In the rows, zero is written as 128.
The rows of Z fall into 4 groups, which share some directions, and each row is roughly a mix of its group's hidden directions, except some rows that fit no group.
Z:
[[154 135  70  77 101 124  91 100 142 132 129  92 169]
 [163 168 163  87 106 149 113 101 169 139 115 178 104]
 [170 115 138  79 154  99  86  96 156 121  81 108 147]
 [119 167 126  94  89 109 139 149  95 123  52 108 114]
 [141 207 156  73 159 141 135 106 107 141 115 126 133]
 [157 171 157 101 158 156 116  91 118 171  76 141 110]
 [115 138  84 142 110 130 105 132 146 131  40 151  99]
 [121 107  87 173 181 161 113 132 137 142  73 152 149]
 [168 171 152  94  99 129  94  91  85 130 103 148  93]
 [150 129 173 184 122 152 122  83 165 149 157 171 121]
 [101 141 121 200 107 179 108 122 107 150 172 127 112]
 [118 111 122  71 128  99 151 190  95 122  92  97 106]
 [148 124 113 116 180  81 156 186 110 167 123  98 140]
 [133 153 115 122 109 126 105 156  82 180  65 149  96]
 [108 159 142 120 184 118 136 141 155 108  57 142  94]
 [160 133 154  92 104 156  87  84 168 114 117 169  96]
 [152 106 172 163 105 165  80  72 154 113 135 132 114]
 [118 124  75 201 125 135 126 104 105 142 171 113  96]
 [145 136 137  61 137 147 142 171  93 171 136 109  85]
 [ 82 150 117 115  77  93 138 101 188 104 108 117 107]
 [158  91 109 100 160 120  97  74 173 136 140 145 170]
 [162 127 126 147 142  98  93 157 113 207 155 124 101]
 [148 131 185 150 135 149 103 109 151 180 101 144  75]
 [136 127  91  73 117  87 163 134 147  77 129 126 175]
 [ 98 124  88 205 109 137 139 112 121 110 174 100 140]
 [174 121 151 100 139 100  72  95 141 171 101 143  96]
 [121 158 146 123 144 119  94 110 204 105 174  99 108]
 [159 112 137 155 179 107 114 126 124 201 166 140 103]
 [101 137 188 157  93 123 120 143 154 111  58 131 116]
 [121 125 108 103  94 152 117  71 154 140  58 117 154]
 [112 192 177  89 142 162 136  91 110 149 116 114 151]
 [ 75 100 108 130 105 122 158 151 119  59 127 110 167]
 [101 126  70 161  79 128 105 141  90 141 121 155  84]
 [135  98 130 195  92 129  98 103 128 154 102 170  91]
 [139 114 140 196 143 153  90 108 185 150 120 140  98]
 [145 154 163 123 120 170  88  79 133 167  91 168 118]
 [ 93 144 121 191  80 147 114 121  82 161 135 150 105]
 [130 138 162 176 174 185 112 148  89 154 151 113 125]
 [141 132 134 201 143 150 141 111  99 158  64 134 118]
 [190 127 177 109 124  94 120  98 142 156 103 176 120]
 [156 136 159  94 108 114  98 161 118 178  93 172  92]
 [116 139 135  77 193 115 168 179 109 148 130 112 116]
 [110 119 115 106  97 119 169 153  41 113 141 132 143]
 [ 97 144  62 103 152 121 136 170  86  93 100 134 144]
 [174 126  95  79 165 127 124 118 185 136 132 111  83]
 [117 132 106 146 137 129  80 104 175 140  55 145 100]
 [149  92 155 136 101 190  97 112 120 184 154 150 119]
 [ 92 119 129 157  98 131 176 148 138  68 102 131 178]
 [132  85 185 112 178 134 126  86 136 125 181 123 122]
 [128 157 131  84 116 109 194 132 152  70 131 120 158]
 [130 137 155 117 134 148  81  70 151 118  64 157 115]
 [153  70 119 133  67 121 110 131  77 158 104 147 123]
 [ 68 100 101 137 128 122 145 171 168  95 124 108 175]
 [158 149 107  87 162 106 141 168 160  86  97 122 173]
 [159 165 146 141 129 141 101  95 132 191 172 145  86]
 [171 141  75  95 138  83 128 138  89 139 175 119 105]
 [113 113  65 114 160 134 164 160  97 142 184 107 130]
 [150 102  98 164 153 101 126 118 208 134 101 151 138]
 [144 163  88 147 133 135 151 127 130 136 200  71 141]
 [152 111 145  79 174 118 168 159  80 168 137 109 135]
 [123 141 133 114 155 116  78 115 158 116  43 144 115]
 [131 129 171 110 121 147 127 130  45 170 143 135  93]
 [ 85 106 105 174 116  83 120 143 149  60 117 135 135]
 [193 121 146  94 153 118 116 110 104 180  84 151 135]
 [137  66 145 118 147 124 158 163  83 186 110 128 141]
 [147 156 171  58 154 122 116 108  86 124  90 140 143]
 [157 163 162 114  74 171 124  93 106 116 149  89 154]
 [112 105 169 167  79 171  74  94 129 122 138 133 142]
 [165 134 184  68  92  97 145 147 121 159 119 143 111]
 [149 186 159 164 112 129 159 174  78 126 150 124 111]
 [196 137 101  88 138 139 131  90 121 188 145 136 132]
 [152 127 121  78 120 151 108  85 184  70 118 137 122]
 [106 129 107  87 115 114 139 165 128 147  39 121 123]
 [132 112 170  86 208 129 141 120 128 141 111 137 170]
 [141 150 140  91 114 112 127 142 113 170 189 147  66]
 [185 129 178 116 116 158 137 113  84 167 142 102  95]
 [182 129 167 156 101 141  96  76 117 129 127 136  77]
 [121 162 118  57 147 105 127 165  89 173 105 127 119]
 [169 104 152 160 166 119 137 166 101 152  95 180 100]
 [ 76 151  81 139 180 169 106 147 116 100 101 122 141]
 [124 134 153  58 158 114 149 166  73 141 100 118 135]
 [137 163 180 150 149 142 167 123  84 180 100 139 104]
 [100 129  89 173 103 103 167 186  85 131 115 113 128]
 [ 93 139 125 183 134 160  74 145 111  94 107 138  83]
 [129 121 165 147  98 143 136  79 188 146 177  98 138]
 [118 127 121 182 168 133 144 119 143 134 211 141 150]
 [184 115  99  65 125  69 148 131 119 136 127 131 151]
 [160  85 154  73 167 139 114 134  69 154 126 131 121]
 [ 85 132  57 111 144 114 135 124 132 101 181 104 159]
 [117  73 136  79 138 107 130 158  80 113 128 133 183]
 [ 95 162 110 163  70 110 166 174 119  91 133 139 136]
 [160 158 168 116 140 138 120 139  92 100  65 163 164]
 [147 102 133 117 177  92 119 119 175 105  72 129  85]
 [157  77 136 193 147 128 111 100 174 128 159 150 131]
 [ 84 126  74 140 135 144  86 116 115  78 159 101 162]
 [171 117  85 130 155  78  88 136 183 109 111 145 130]
 [154 103 166 169  58 117 104 108 150  87 123 126 133]
 [109 110  74  81 124  88 126 191 110 112 110 107 139]
 [143 111 131 196 174 156 100 128 160 162 125 153  96]
 [122 160  79  61 142 113 122 131 150 100 116  97 171]
 [118  90  90 107 110  83 120 107 170 142 176  99  91]
 [145 107  97  91 117 110 119  98 105 189 118 143  68]
 [143 118 164  92 162 149 126 125 108 195  79 156 121]
 [123 139 122 125  96 109 121 189  78 163  71 133 110]
 [125 111 161 103 151 141  82 104 147  90  62 145 158]
 [164 186 149  88 139 140 150 101 148 157 145 163  86]
 [100 129 103 106 162 105 178 149 146  95 157 102 185]
 [115 108 111 205 162 155 148 140 181 116 121 142 145]
 [152 117 113 205 159 161  92 153 163 107 121 140 125]
 [111 144 143 137 116 136 180 160 131  72 185 118 166]
 [113 162 154 152 164 113 144 140 147 124  45 141 156]
 [128 146 108 117  54 101 139  87 154  95 170 145 125]
 [111 120  94  76 132  87 158 192  92 124 123 119 109]
 [158 143 183 105 121 142  98 117 125 158  57 139 102]
 [ 63 151  65 142 168 144 118 153 115 106 137 127 110]
 [109 161 125 158 161 134 127 120 195  77 132 106 166]
 [177 129  87  92  91 116 161 143  90 167 132  91 120]
 [132  79 151 112 195 140 124 134 128 138 190 148 150]
 [ 77 139 104 120  85 103 150  98 189  99 104 114 139]
 [ 94 167 100  78 116 111 131 137 127 106  77 126 183]
 [141 133 104 162 181 121 134 100 173 120 198 139 134]
 [157 126  76  76 147  80 135 183 146 129 132 112 120]
 [132 135 127 172 116 121 114  97 197 163 148  74 123]
 [135 132 180 161  96 118  96 113 171 119  89 144  76]
 [123 154 133 106  93  82 139 117 207  96 142 109 117]
 [167 114 119  84  86  82 177 123 117 175 147 135 128]
 [ 79  96 147  88 158 125 164 133 117  81 106 132 176]
 [115  86  94 107 104  94 132 180 106 136  72 113 156]
 [136 136 115  70 156 121 137 101 159  71 101 140 175]
 [166 113 172  88 112 162  70  87 123 109 138 144 113]
 [164 145 147 109  72 176 102 114 112 132 171 105  89]
 [142 179 159 148  98 143 127 100 161  80 108 126 181]
 [167 163 168 134 115 152 104  93 165 168 123 179 114]
 [152 129 171 117 111 152  75 102 107 165  97 151  77]
 [ 84  80 106 140 104  95 109 124 196 100 129 139 147]
 [108  98  65 145 114  79 164 166 116 117 137 114 163]
 [150 141 172  88 187 132 155  97 151 156 145 168 120]
 [186 106 166  85 151  87  98 102 146 149  97 133 118]
 [ 76 121  96 128  85 115 165 169  93  82 141 111 127]
 [128 124  77 118 167 127 157 156  99 131 200 117 155]
 [113 130 136 191 154 140 138 172 110 139 196 147 115]
 [120 155 141 139  91 177  94  73 144 118  87 167 133]
 [158 137 142 148  63 156 119 112  83 132 185 112 118]
 [141 141 129 159  97 155  99  75 173 124 182 155 111]
 [149  99 123 145  98 122 167 158  61 178 147 108 129]
 [104  59 155 158 143 107 125 134 102 100 137 149 182]
 [120 149 157 165 103 165 145  83 159 150 184 117  97]
 [189  97 130  76 108 111 145 105 105 166 166 124 150]
 [100 163 117 170 142 182 131 161  65 138 131 120 107]
 [119  88  77 109 100 164 132 155 187 154 135 101 144]
 [104 149 151 161 161 123 130  99 118  96 176 149 193]
 [ 85 132 116 116  61 117 113 166  72 103 114 137 141]
 [109 154  75 121  74 156  90 115 161 151 103 162 132]
 [150 131 176 154 173 125 114 110 131 200 165 140 133]
 [157 121 178 148  82 122 103  96 158 145 177 117  91]
 [ 85 161 107 109 144 149 141 177  66  87 130 120 128]
 [143  86 182 161 156 121 181 147 105 116 138 154 163]
 [146 163 134 140 146 174 152 121 156 205 128 115  96]
 [166 114 135 119 136 132 122  61 166 184 167 124 111]
 [127 105 165 176 168 166 172 127 162 129 139 128 176]
 [124  96  96 141  43 105 145 118 100 100 116 131 152]
 [142 130 172  92  53 125 147 123  81 125 100 121 136]
 [104 101 164  55 155 102 134 162 131 119 117 141 170]
 [107 147 139 124 177 115 108 101 189  67 109 139 143]
 [101 147 121 105 155  87 122 126 160  62  74 127 143]
 [140 183 118  64 173 129 182 115 129 129 128 118 116]
 [125 141 132 162  74 108 161 182  95 164  91 131 115]
 [119 137 142  99  72  87 149 119 152  66 128 169 126]
 [ 87  80  61 112 102  91 126 133 163 134 104 125 129]
 [127 147 188 158  69 178 123 122 127 129 145 106  97]
 [ 70 142  57 127 175 118 113 123 156 114 152 121 126]
 [104 112 173 182 136 192 103 101 115 120 149 111 146]
 [109 161 165 175 120 147  84  88 168  97 142 134  98]
 [ 77 115 133 190  85 161  84 142 114 108 146 121 130]
 [119 119 100 175  83 149 104  92 139  97 186 114 103]
 [110 148 188 170 113 149 110 105 103 185 156 150 127]
 [115 144 154 198  76 124 107 135 135 159  99 148  92]
 [ 92 128 118 162  99 110 149 174  81 101 185 113 130]
 [121  79 117  68 113  65 127 142 147 107 133  99 106]
 [156 160 108 109 182 141 153 135 106  97 186 119 165]
 [ 75 149  88  81  98 127 108 102 110 102  84 106 148]
 [ 79 122 130 185 178 170 138 114 174 121 129 126 146]
 [ 84 142 110 167 154 133 137  96 112 163 200 134 145]
 [ 90 146  95 147 121 139 111 139 149  97  53 108 166]
 [154 134 133 103 186 152 126 131  77 169  79 149 110]
 [105 158 132 128  87 148 198 138 133  93 109 157 169]]
One row of each group comes first, with its name. Which group is each row after those in?
[137 135 125  75  88 113 139 156  67 144  76 114 125]	C
[110 114  89 122 159 102 179 150 108  97 169  74 129]	F
[135 130 131 143 133 133  75  85 202 142  85 126 116]	D
[ 92 124 156 193 159 172  80 141 130 141 102 124 116]	H

[ 78  81 151 158 139 144  98 108  65 133 121 104 136]	F
[107 141  85 197 144 131 136 108 105 177 162 150 116]	F
[135 153 180 170 115 163  96  78 106 150 133 168 121]	C
[173 128 162 161 100 156 138  98  78 177 159 123 125]	C
[116 105 173 124  96 176 130 126  94 140 145 113 197]	C
[ 78 132 110 123  62 116 142 169 104  94 167 116 130]	F
[108 130 183  84  93 110 123 160 145 121 188 130 155]	F
[104  88 130 181 145 113 179 142 143  92 158 120 172]	F
[103 114 179 202 107 166 157 141 118 106 135 137 117]	D
[122 183 158 123 173  89 144 113  79  91 143 139 154]	C
[112  97  60  86 169 105 119 146 101 122  89 124 122]	F
